In the data rows, zero lies at 4.5, halfway between 4 and 5.
Here are some points, one per row:
[6 4 4 4 3 5 5 5 4 3 4 2 5 4 1 9 7 4 5 6 3 2 4 4 7 8 4 6 3 5 4 6 2 4 4 5 7 4 6 7 6 7 7 5 2 4 3 4]
[3 6 4 5 4 3 3 5 5 5 4 6 6 5 6 8 5 3 6 7 2 5 4 4 3 3 4 2 5 7 7 6 6 6 2 7 0 6 4 5 6 4 3 5 4 3 3 5]
[4 6 4 6 3 6 4 3 3 6 4 4 4 6 2 5 5 3 6 5 9 3 6 6 3 5 5 6 3 8 0 4 5 6 4 7 5 5 6 4 5 7 4 5 4 7 3 7]
[3 5 4 5 5 5 5 7 5 4 4 5 3 5 7 5 5 5 3 2 2 4 9 9 6 4 5 5 8 6 5 5 1 3 3 6 2 3 4 3 5 5 5 4 5 6 2 5]
[3 4 5 4 4 3 5 4 6 7 4 3 7 4 2 7 4 5 6 3 2 3 4 3 1 8 4 5 4 5 4 6 5 0 5 5 4 4 5 3 4 2 9 4 8 8 4 6]
[6 6 2 5 7 2 5 5 2 4 5 5 5 5 4 7 5 4 4 3 6 3 4 6 1 8 3 4 4 2 0 3 2 4 5 5 5 5 4 9 4 5 4 6 4 4 3 4]
[6 6 6 8 5 2 6 5 6 3 3 4 6 4 2 3 3 4 5 5 3 4 7 5 5 4 3 6 0 3 7 5 5 8 5 5 7 3 2 5 3 4 3 3 3 8 4 4]
[7 4 6 4 6 5 2 4 6 8 3 1 5 4 5 5 2 2 7 5 5 6 5 5 4 2 5 7 6 6 5 2 4 5 5 6 7 2 2 6 6 4 7 3 4 4 5 3]
[3 5 5 4 6 5 4 3 9 6 4 3 3 0 5 2 7 5 2 8 5 3 4 4 5 3 3 5 5 2 4 1 2 5 4 6 3 7 4 5 5 1 5 7 5 5 6 5]
[4 5 3 6 7 7 1 5 3 4 2 6 6 3 4 4 5 3 6 5 6 3 5 4 3 4 2 6 5 3 7 5 4 5 6 3 7 5 5 4 7 5 5 0 6 3 3 3]
[4 5 4 5 2 6 5 9 3 2 4 4 5 6 1 4 3 2 4 6 6 4 4 4 2 5 4 7 2 5 2 5 3 2 3 3 3 4 7 4 3 2 7 5 2 5 4 6]
[5 3 2 1 2 0 2 5 1 4 4 4 5 2 3 2 5 5 6 3 6 4 3 4 5 3 8 3 3 3 8 1 4 3 3 8 6 3 4 1 3 7 3 5 5 4 2 2]
[4 4 6 3 5 5 4 5 5 4 5 7 4 8 5 4 4 3 6 7 4 6 5 6 5 5 2 3 8 5 6 4 6 2 5 4 5 4 4 5 4 4 2 9 3 6 1 4]
[4 8 5 2 3 4 7 6 5 5 5 7 4 3 9 6 5 5 2 6 6 5 1 7 5 4 3 2 5 6 6 6 4 4 7 5 6 4 2 4 4 6 6 4 2 5 5 7]
[3 5 5 5 7 6 4 5 3 5 4 5 3 5 7 4 0 7 7 2 5 1 4 0 9 5 4 2 4 5 5 6 2 6 5 7 4 4 5 4 2 5 5 6 5 5 7 5]
[3 2 2 2 7 6 7 4 3 2 4 4 5 6 3 0 3 4 3 5 0 7 4 2 4 4 5 5 7 5 4 5 4 4 6 9 5 4 5 5 5 6 2 3 3 4 5 8]
[9 3 7 5 2 3 6 5 5 6 6 5 3 5 4 4 3 2 2 4 7 5 6 5 2 8 4 4 3 3 3 5 1 5 3 6 4 7 7 5 7 6 6 4 5 2 5 4]
[4 3 5 5 6 5 6 3 4 5 9 4 8 5 8 5 4 3 3 4 3 5 4 5 7 2 5 6 3 6 5 5 4 3 4 4 6 5 5 3 5 4 4 5 4 4 2 4]
[6 3 8 5 3 5 3 3 2 5 8 4 3 5 4 5 7 8 3 3 4 3 4 7 3 5 4 2 6 5 3 8 5 5 4 6 6 5 7 6 4 1 2 2 2 5 6 2]
[3 4 4 3 4 5 4 6 7 6 5 6 8 6 2 3 0 9 6 4 5 1 1 6 4 2 6 5 6 0 4 7 7 6 4 4 4 4 5 3 6 7 6 7 4 5 6 3]
[5 4 4 6 2 2 3 4 5 3 3 1 3 3 6 4 2 6 4 5 4 5 6 4 5 0 0 3 6 5 4 3 6 4 5 1 5 6 6 6 6 6 6 4 4 4 6 6]
[5 4 5 4 7 5 6 5 6 4 0 5 4 3 7 3 4 6 5 3 5 5 4 4 3 4 4 7 2 6 4 4 6 2 2 3 6 7 5 5 6 6 4 3 4 5 3 1]
[5 4 2 5 5 5 3 4 8 3 5 4 5 5 6 4 7 5 7 4 5 8 4 3 4 6 3 6 2 5 6 3 5 6 6 5 3 3 5 5 5 6 7 4 3 6 7 1]
[4 6 5 5 1 7 8 3 3 2 6 4 3 2 9 7 5 4 5 7 3 2 5 3 2 5 4 6 6 3 5 3 7 7 3 4 4 2 3 2 5 3 5 7 7 4 6 4]
[5 4 4 6 7 4 4 2 7 4 2 3 3 4 4 4 5 5 7 5 4 5 6 6 4 4 5 6 1 4 6 5 5 3 3 3 4 2 5 4 2 6 4 4 2 1 6 6]
[6 3 3 5 6 4 4 4 6 3 2 4 6 7 5 5 5 7 6 7 4 4 3 6 4 4 6 1 2 6 3 1 3 6 3 2 6 5 3 3 4 4 6 1 5 5 5 5]
[6 4 4 3 5 5 3 5 4 2 6 6 2 2 6 7 4 2 2 5 5 4 4 7 9 3 7 5 4 4 3 3 9 5 4 6 3 6 4 6 5 2 7 4 7 5 5 6]
[5 2 4 9 6 7 1 5 6 4 3 5 5 2 4 6 4 6 4 6 5 8 5 3 2 4 5 5 4 3 5 4 4 4 5 5 8 5 5 4 1 6 5 5 4 5 3 4]
[9 6 3 4 2 5 2 5 5 8 6 7 5 6 2 3 5 6 4 1 3 4 2 0 4 4 3 6 4 2 4 7 5 3 0 1 3 2 2 4 4 5 5 5 7 7 6 7]
[2 3 5 4 2 5 5 5 5 8 3 7 3 3 5 6 6 2 4 3 1 4 5 5 5 1 4 5 2 3 1 4 4 7 7 3 5 7 2 3 6 3 4 7 5 3 8 4]
[5 7 4 5 3 4 5 2 7 2 6 6 2 5 3 5 3 3 3 4 3 5 3 4 5 4 8 3 8 6 5 7 4 4 7 3 5 6 5 4 2 5 5 3 5 4 3 2]
[5 3 6 5 3 6 6 7 9 4 4 4 4 4 4 6 5 5 6 2 6 4 3 3 4 5 4 4 5 4 5 0 5 5 4 4 5 3 5 4 3 4 2 1 4 3 3 6]
[3 1 3 7 4 3 5 5 5 5 6 3 4 6 0 4 6 4 5 6 8 4 3 4 4 6 1 5 4 6 3 8 5 2 4 5 4 3 0 4 5 5 7 4 6 4 3 5]
[4 4 3 4 6 6 6 5 5 6 0 1 5 5 5 4 5 3 2 4 6 7 3 4 4 4 5 4 3 6 7 5 5 9 3 2 4 4 5 6 1 4 6 5 6 5 2 3]
[1 5 6 1 5 6 7 2 1 2 6 3 5 4 3 4 3 6 6 3 5 9 6 3 5 4 8 1 5 1 5 4 4 4 4 5 4 4 2 8 5 6 3 3 4 5 5 6]
[8 4 8 6 3 6 5 5 2 3 5 3 6 4 3 4 6 3 6 3 5 3 2 8 3 5 3 6 5 6 3 5 1 5 6 5 3 7 5 6 2 6 4 5 6 4 6 5]
[4 3 5 4 5 4 4 6 3 6 6 4 2 7 8 5 5 5 4 8 4 3 5 4 5 5 7 6 4 3 5 5 4 3 9 3 0 3 5 5 5 6 1 4 6 7 3 5]
[3 6 4 7 3 6 4 4 4 6 4 3 5 6 7 3 4 1 5 5 2 5 4 6 8 8 4 2 6 1 4 5 6 3 5 4 2 7 4 2 5 5 4 4 2 5 4 4]
[2 7 6 8 5 2 6 7 4 6 3 6 5 5 5 3 8 5 5 5 4 6 4 4 6 3 4 6 6 4 3 2 6 5 3 4 7 1 7 6 4 5 7 4 6 2 6 4]
[5 3 4 4 4 2 5 4 4 6 5 5 7 1 4 5 3 4 3 6 6 5 6 3 6 7 6 6 9 7 2 6 4 5 4 2 3 4 4 4 4 3 0 4 3 5 6 3]
[3 4 3 5 1 4 4 4 5 3 5 5 5 8 9 3 5 4 4 4 5 3 6 4 5 6 8 7 6 5 8 7 5 4 5 5 7 8 4 7 5 2 4 6 4 4 5 7]
[8 4 2 6 4 4 8 4 3 6 5 5 3 4 2 6 5 6 7 5 6 6 4 7 6 5 3 4 6 4 5 6 2 4 5 5 5 5 9 4 8 2 3 6 6 5 5 5]
[3 6 5 2 4 6 3 4 6 4 7 4 6 5 5 4 3 3 3 6 4 4 6 7 5 7 5 1 3 6 4 6 5 3 4 3 6 3 7 5 5 5 0 6 8 4 7 3]
[2 5 5 7 4 5 5 3 3 5 3 6 3 8 3 8 4 5 1 4 6 4 4 5 5 4 3 7 5 5 8 0 5 4 3 5 3 6 2 5 4 4 4 5 6 4 8 3]
[4 3 4 0 7 6 6 4 3 5 6 7 6 5 4 2 5 5 7 4 5 4 9 3 6 1 4 2 5 3 5 5 5 6 6 7 4 6 6 5 1 7 6 4 4 4 5 5]
[4 2 7 5 6 4 4 2 4 4 8 9 4 4 4 3 4 2 2 4 4 3 5 5 4 6 7 2 6 7 6 3 4 6 5 2 4 3 7 4 7 4 6 5 2 6 4 6]
[3 5 5 2 7 3 1 3 5 4 5 4 4 4 5 5 3 6 6 4 4 8 4 6 5 7 1 9 3 4 4 4 5 9 4 3 5 5 5 3 4 4 5 3 5 3 3 6]
[5 6 4 3 3 6 4 4 1 5 4 5 6 3 3 1 4 9 5 3 4 6 6 3 6 5 6 3 2 6 5 3 5 4 8 6 3 3 3 4 5 4 4 6 5 0 1 4]
[7 4 6 4 6 3 4 3 3 2 2 4 6 7 5 6 7 2 1 3 8 5 5 3 4 3 5 3 6 3 1 8 4 4 6 5 4 3 6 2 7 3 3 6 5 4 5 5]
[5 8 5 5 8 4 4 8 4 4 8 3 2 5 3 5 6 4 4 5 4 4 6 3 4 5 7 3 7 6 6 4 6 5 5 3 5 8 4 2 6 5 4 6 4 4 5 5]
There is one direction along which these points spread out most. Take the direction at right angles to it along which they spread out most. Then take the direction at right angles to both along which they spread out most. Go by this last direction. Where along it does each point below lie, from 0 to 99? 50 is the average, and the first point above lies past it. One standard deviation of the points above along it is 16.
[3 6 4 7 3 6 4 4 4 6 4 3 5 6 7 3 4 1 5 5 2 5 4 6 8 8 4 2 6 1 4 5 6 3 5 4 2 7 4 2 5 5 4 4 2 5 4 4] -> 39
[7 4 6 4 6 3 4 3 3 2 2 4 6 7 5 6 7 2 1 3 8 5 5 3 4 3 5 3 6 3 1 8 4 4 6 5 4 3 6 2 7 3 3 6 5 4 5 5] -> 58
[4 5 4 5 2 6 5 9 3 2 4 4 5 6 1 4 3 2 4 6 6 4 4 4 2 5 4 7 2 5 2 5 3 2 3 3 3 4 7 4 3 2 7 5 2 5 4 6] -> 61
[4 3 4 0 7 6 6 4 3 5 6 7 6 5 4 2 5 5 7 4 5 4 9 3 6 1 4 2 5 3 5 5 5 6 6 7 4 6 6 5 1 7 6 4 4 4 5 5] -> 76
[3 6 5 2 4 6 3 4 6 4 7 4 6 5 5 4 3 3 3 6 4 4 6 7 5 7 5 1 3 6 4 6 5 3 4 3 6 3 7 5 5 5 0 6 8 4 7 3] -> 52
[9 3 7 5 2 3 6 5 5 6 6 5 3 5 4 4 3 2 2 4 7 5 6 5 2 8 4 4 3 3 3 5 1 5 3 6 4 7 7 5 7 6 6 4 5 2 5 4] -> 58
[6 3 8 5 3 5 3 3 2 5 8 4 3 5 4 5 7 8 3 3 4 3 4 7 3 5 4 2 6 5 3 8 5 5 4 6 6 5 7 6 4 1 2 2 2 5 6 2] -> 60
[6 4 4 3 5 5 3 5 4 2 6 6 2 2 6 7 4 2 2 5 5 4 4 7 9 3 7 5 4 4 3 3 9 5 4 6 3 6 4 6 5 2 7 4 7 5 5 6] -> 23
[7 4 6 4 6 5 2 4 6 8 3 1 5 4 5 5 2 2 7 5 5 6 5 5 4 2 5 7 6 6 5 2 4 5 5 6 7 2 2 6 6 4 7 3 4 4 5 3] -> 40
[3 5 5 5 7 6 4 5 3 5 4 5 3 5 7 4 0 7 7 2 5 1 4 0 9 5 4 2 4 5 5 6 2 6 5 7 4 4 5 4 2 5 5 6 5 5 7 5] -> 63
[3 4 5 4 4 3 5 4 6 7 4 3 7 4 2 7 4 5 6 3 2 3 4 3 1 8 4 5 4 5 4 6 5 0 5 5 4 4 5 3 4 2 9 4 8 8 4 6] -> 59
[5 4 4 6 2 2 3 4 5 3 3 1 3 3 6 4 2 6 4 5 4 5 6 4 5 0 0 3 6 5 4 3 6 4 5 1 5 6 6 6 6 6 6 4 4 4 6 6] -> 31
